One vector is turned by the same rotation once a tick. Each row is the vector after some number of ticks, and that number follows the row.
The counts run from 0 to 121.
| 122 | 113 |  85 | 109 | 118 | 164 |  98 |  60 | 135 | 112 | 109 | 119 | 133 | 106 | 162 | 122 |  86 | 135 | 114 |  82 | 122 | 118 |  96 |  73 |  77 |  83 | 100 |  91 | 101 |  35 | 100 | 105 |  82 |  91 | 111 | 112 | 104 |
28
|  90 | 131 | 105 | 108 | 120 | 114 |  94 |  77 |  72 | 103 | 109 | 108 | 118 | 102 | 137 |  59 |  55 | 102 | 130 |  81 |  79 | 128 |  86 |  72 |  87 |  82 |  73 |  72 |  79 |  63 | 150 |  59 | 106 | 126 |  90 | 135 | 130 |
20
| 128 |  77 |  86 | 108 | 120 | 134 | 112 |  54 |  82 | 121 | 104 | 103 | 124 |  97 | 143 | 134 | 100 | 112 | 149 | 120 | 109 | 138 | 127 |  67 |  94 | 107 | 112 |  78 | 102 |  66 | 150 |  92 |  62 | 101 | 101 | 117 | 131 |
32
| 123 |  77 |  83 | 108 | 124 | 150 | 115 |  51 |  94 | 125 | 107 | 108 | 123 |  91 | 149 | 128 | 100 | 115 | 153 | 111 | 108 | 128 | 121 |  63 |  93 |  99 | 103 |  78 | 106 |  58 | 133 | 100 |  67 |  97 | 110 | 118 | 122 |
31
| 115 | 141 |  95 | 104 | 136 |  82 |  86 | 115 | 113 | 107 | 123 |  82 | 142 | 134 | 121 |  83 | 109 |  81 | 109 | 119 | 126 | 109 |  79 |  85 |  67 |  95 |  84 | 125 |  95 |  73 | 129 |  96 |  64 |  55 |  65 | 153 | 141 |
94
| 101 | 112 | 122 |  90 | 126 | 106 |  95 | 118 |  92 | 107 |  78 | 111 | 133 |  47 | 145 |  98 | 110 | 158 | 125 | 103 | 103 |  88 | 114 |  78 |  52 | 127 |  74 |  82 | 107 |  79 | 133 | 138 | 143 |  99 | 114 | 128 | 112 |
58
| 121 | 138 |  80 | 103 | 114 |  82 |  75 | 107 |  54 |  99 | 126 |  90 | 131 |  72 | 104 |  86 |  77 | 134 |  71 | 105 | 104 | 105 | 136 | 115 |  80 | 134 |  75 |  81 |  99 |  74 | 175 | 108 | 103 | 118 | 100 | 137 | 113 |
63
| 133 | 108 | 109 | 103 |  94 | 125 |  75 | 114 | 101 | 108 | 121 |  98 | 119 |  64 | 145 | 123 |  98 | 126 |  92 | 107 | 104 | 125 | 104 | 107 |  62 | 143 | 127 |  73 |  95 |  72 | 172 | 118 | 136 | 126 |  71 | 102 | 121 |
113
|  62 |  96 |  98 | 106 | 150 |  71 |  81 | 117 |  70 | 121 |  81 | 110 | 141 |  92 | 148 |  87 |  94 | 131 | 127 | 137 | 114 | 114 |  85 |  68 |  65 | 118 |  92 | 101 |  84 | 113 | 124 |  97 |  77 |  85 |  42 | 112 | 105 |
47
|  74 |  76 |  91 | 110 | 159 |  87 |  64 | 106 |  94 | 122 |  78 |  97 | 150 | 100 | 120 | 107 | 103 | 121 | 138 | 139 | 108 | 119 |  87 |  77 |  56 | 109 | 115 | 116 |  93 | 101 | 117 | 118 |  88 |  76 |  44 | 117 | 125 |
45
| 110 | 121 | 109 |  92 | 115 |  83 |  85 | 123 |  89 |  64 | 140 | 150 | 119 | 109 | 128 |  80 |  96 | 117 |  74 |  87 | 121 | 118 | 101 |  97 |  84 | 113 |  78 |  98 |  74 |  67 | 145 | 121 | 144 |  93 | 132 | 166 | 108 |
11
| 116 | 147 |  99 | 103 | 112 | 135 | 105 |  86 | 100 | 125 | 135 |  95 | 121 |  50 | 169 |  73 | 115 |  92 | 131 | 124 |  96 |  85 | 114 |  88 |  76 | 137 | 100 |  74 | 117 |  70 | 148 | 117 | 100 | 100 | 100 | 110 | 120 |
109
|  93 | 138 |  95 | 116 | 117 | 110 |  97 |  73 |  75 | 102 | 114 | 109 | 113 | 104 | 145 |  64 |  50 |  95 | 120 |  78 |  80 | 141 |  92 |  79 |  97 |  94 |  88 |  65 |  70 |  61 | 152 |  60 | 108 | 127 |  99 | 125 | 127 |
21
| 129 |  62 | 123 |  88 | 120 | 128 | 101 | 110 | 114 |  99 |  75 | 105 | 124 | 141 | 158 | 139 | 105 | 123 | 102 | 103 | 123 | 137 |  92 |  82 |  52 |  94 | 115 | 113 |  78 |  65 | 127 | 102 |  90 |  95 | 115 | 134 | 148 |
85
| 132 |  70 | 109 |  95 | 127 | 134 | 104 | 101 | 119 | 104 |  88 |  96 | 124 | 136 | 161 | 113 | 100 |  88 |  85 | 111 | 111 | 124 |  96 |  97 |  66 |  95 | 136 | 121 |  84 |  57 | 130 | 111 |  76 |  99 | 137 | 126 | 158 |
83
| 118 |  59 | 118 |  90 | 121 | 103 | 111 | 109 |  89 |  94 |  89 | 136 | 119 | 145 | 148 | 138 | 110 | 138 | 117 | 102 | 133 | 144 | 105 |  69 |  68 |  98 |  86 | 100 |  70 |  85 | 129 |  96 |  88 |  84 | 101 | 151 | 125 |
87
| 107 | 127 |  80 |  90 | 138 | 100 |  48 |  90 | 105 |  73 | 124 | 120 | 143 |  97 |  89 |  84 |  95 | 111 |  98 |  87 | 109 | 107 | 103 | 103 |  76 |  90 |  78 | 112 | 105 |  43 | 132 | 120 | 135 |  90 | 119 | 170 | 125 |
14
| 118 | 134 |  78 | 119 | 119 | 147 |  77 |  68 | 141 | 105 | 109 | 106 | 129 | 116 | 159 | 113 |  70 | 131 |  78 |  70 | 122 | 132 |  89 |  95 |  85 |  90 | 112 |  96 |  92 |  36 | 111 |  94 |  94 |  95 | 111 | 108 | 110 |
26
| 107 | 139 | 110 | 107 | 132 |  92 |  92 | 121 | 122 | 111 | 115 |  81 | 140 | 132 | 131 |  75 | 106 |  79 | 120 | 112 | 120 | 104 |  71 |  78 |  59 |  92 |  82 | 122 |  91 |  78 | 124 |  99 |  79 |  56 |  57 | 149 | 146 |
95
|  59 | 110 |  95 | 110 | 144 |  65 |  88 | 118 |  66 | 124 |  90 | 119 | 134 |  94 | 162 |  71 |  87 | 128 | 118 | 136 | 115 | 113 |  87 |  70 |  75 | 125 |  89 |  99 |  82 | 114 | 129 |  97 |  77 |  84 |  53 | 115 | 100 |
48
| 114 | 127 |  85 | 103 | 125 |  80 |  82 | 102 |  45 | 101 | 113 | 101 | 127 |  65 | 108 |  91 |  86 | 139 |  88 | 106 | 100 | 109 | 145 | 104 |  83 | 139 |  74 |  73 | 103 |  81 | 173 | 108 | 114 | 116 | 110 | 140 | 112 |
62
| 114 | 120 |  73 | 104 | 146 |  72 |  80 |  98 |  93 |  96 | 131 | 105 | 134 | 142 | 111 |  96 | 112 |  84 |  99 | 121 | 140 | 118 | 113 |  86 |  94 | 105 |  84 | 116 |  97 |  80 | 134 |  93 |  54 |  54 |  84 | 164 | 131 |
92
| 129 |  65 | 118 |  92 | 124 | 137 | 101 | 107 | 118 | 101 |  79 | 100 | 126 | 140 | 156 | 127 | 101 | 107 |  93 | 105 | 117 | 130 |  94 |  91 |  55 |  95 | 127 | 119 |  79 |  59 | 126 | 107 |  85 |  99 | 126 | 127 | 156 |
84
|  76 | 131 |  94 | 127 | 143 |  79 |  79 |  91 | 115 | 105 |  98 | 124 | 125 | 103 | 156 |  94 | 101 |  98 | 138 |  89 |  98 | 150 | 101 |  74 |  77 | 139 | 100 |  79 |  79 | 101 | 113 |  95 | 152 |  68 |  75 | 125 | 136 |
100
| 127 | 148 |  80 | 103 | 109 |  90 |  74 | 113 |  61 | 103 | 135 |  83 | 134 |  81 | 103 |  81 |  73 | 132 |  57 | 100 | 105 |  99 | 123 | 121 |  76 | 126 |  80 |  88 |  95 |  66 | 167 | 110 |  99 | 119 |  95 | 136 | 110 |
64
| 121 | 102 |  96 | 106 |  87 | 125 |  74 | 117 |  90 | 100 | 135 | 126 | 127 |  72 | 134 | 127 |  91 | 155 |  84 |  96 | 120 | 126 |  98 | 101 |  66 | 128 | 105 |  73 |  83 |  73 | 158 | 127 | 130 | 123 |  66 | 112 |  86 |
115
| 108 | 116 | 134 |  81 | 105 |  83 |  93 | 143 |  77 |  75 | 121 | 131 | 110 | 105 | 150 |  78 |  98 | 126 |  74 |  99 | 121 | 113 |  89 |  95 |  68 | 118 |  78 |  95 |  72 |  81 | 158 | 100 | 129 | 110 | 114 | 157 | 117 |
9
|  65 | 130 |  91 | 120 | 146 |  56 | 100 | 120 |  71 | 114 | 109 | 123 | 125 |  87 | 173 |  52 |  89 | 107 |  92 | 137 | 113 | 104 |  99 |  80 |  93 | 142 | 101 |  98 |  75 | 105 | 128 | 104 |  86 |  74 |  87 | 108 |  99 |
50
| 104 |  81 |  80 | 119 | 124 | 146 |  84 |  71 |  87 | 101 | 109 | 115 | 147 | 100 | 113 |  82 |  70 | 111 | 111 |  76 |  58 | 122 | 109 | 102 |  56 |  97 | 106 |  90 |  64 |  60 | 123 | 128 | 142 | 134 | 111 | 126 | 141 |
71
|  67 |  86 |  94 | 106 | 153 |  78 |  71 | 114 |  82 | 120 |  75 | 101 | 147 |  95 | 133 | 101 |  96 | 127 | 136 | 139 | 112 | 119 |  83 |  70 |  59 | 113 | 102 | 107 |  89 | 110 | 119 | 106 |  85 |  82 |  38 | 116 | 116 |
46
| 124 | 103 | 101 | 102 |  91 | 124 |  76 | 120 |  97 | 105 | 126 | 109 | 121 |  70 | 141 | 131 |  95 | 143 |  87 |  99 | 114 | 130 |  96 | 104 |  62 | 139 | 116 |  72 |  89 |  75 | 166 | 123 | 133 | 126 |  65 | 104 | 102 |
114
|  98 |  79 |  73 | 115 | 129 | 137 |  71 |  68 |  83 | 104 |  93 | 109 | 144 | 101 | 108 |  98 |  65 | 122 | 109 |  83 |  62 | 130 | 115 | 105 |  60 |  96 | 111 |  87 |  68 |  64 | 124 | 111 | 139 | 144 | 107 | 123 | 141 |
72
|  91 | 128 | 107 |  99 | 120 | 119 |  90 |  79 |  75 | 106 | 100 | 100 | 128 | 100 | 123 |  66 |  65 | 110 | 141 |  83 |  79 | 117 |  84 |  71 |  74 |  73 |  65 |  75 |  87 |  57 | 149 |  64 | 105 | 127 |  85 | 143 | 127 |
19
| 114 |  95 |  77 | 107 | 127 | 143 | 116 |  75 |  89 | 112 | 122 | 113 | 124 | 134 | 168 |  72 |  79 |  84 |  76 | 114 | 107 | 105 | 109 |  97 |  91 |  94 | 113 | 110 |  77 |  56 | 120 |  99 |  45 | 105 | 148 | 125 | 129 |
80
| 121 | 128 |  81 | 112 | 120 | 158 |  87 |  68 | 142 | 111 | 108 | 111 | 132 | 113 | 161 | 121 |  76 | 134 |  96 |  73 | 125 | 127 |  90 |  85 |  82 |  85 | 102 |  97 |  96 |  35 | 103 |  99 |  88 |  95 | 112 | 106 | 104 |
27
|  84 | 125 | 116 | 121 | 131 |  91 | 104 | 111 | 120 | 108 | 102 | 112 | 129 | 116 | 156 |  74 | 104 |  84 | 148 |  97 |  93 | 128 |  75 |  60 |  61 | 115 |  91 |  97 |  74 |  93 | 115 | 102 | 134 |  65 |  64 | 133 | 147 |
98
| 128 |  96 |  94 | 126 |  99 | 109 | 118 | 122 | 103 | 111 | 154 | 121 | 131 | 133 | 152 | 111 |  95 | 110 |  85 | 117 | 139 | 129 |  84 |  79 |  86 | 106 | 113 | 112 |  62 |  74 | 136 | 128 |  64 |  68 |  55 | 115 |  99 |
38
| 129 | 149 |  89 | 110 |  95 | 117 |  90 | 117 |  84 | 105 | 141 |  90 | 145 |  95 | 110 |  64 |  66 | 128 |  58 |  89 |  96 |  85 |  99 | 116 |  58 | 101 |  74 | 100 |  84 |  52 | 149 | 122 | 100 | 118 |  90 | 131 | 107 |
66
|  82 |  89 |  84 |  73 | 156 | 117 |  81 |  95 |  79 | 101 | 103 | 123 | 137 |  82 | 161 |  74 | 127 | 104 | 107 | 140 | 113 |  72 | 121 |  97 |  65 | 122 |  95 | 111 | 106 |  90 | 115 | 120 |  84 |  96 | 139 | 146 | 118 |
2
| 107 | 127 |  84 |  93 | 134 |  94 |  56 |  97 | 101 |  65 | 133 | 134 | 131 | 104 |  96 |  84 |  99 | 110 |  87 |  86 | 115 | 112 | 107 | 103 |  84 |  99 |  79 | 108 |  93 |  48 | 137 | 120 | 140 |  86 | 128 | 176 | 121 |
13
| 100 | 129 |  91 |  83 | 140 | 117 |  51 |  85 | 102 |  88 | 102 |  96 | 145 |  95 |  88 |  83 |  86 | 116 | 122 |  89 |  99 | 102 |  87 |  93 |  61 |  69 |  66 | 107 | 112 |  40 | 136 |  97 | 114 | 107 |  94 | 163 | 131 |
16
|  83 | 127 | 109 | 127 | 135 |  83 |  94 | 104 | 115 | 104 | 103 | 121 | 126 | 109 | 157 |  87 | 104 |  93 | 149 |  91 |  90 | 140 |  88 |  65 |  70 | 129 |  97 |  87 |  75 |  95 | 115 |  99 | 149 |  67 |  68 | 128 | 143 |
99
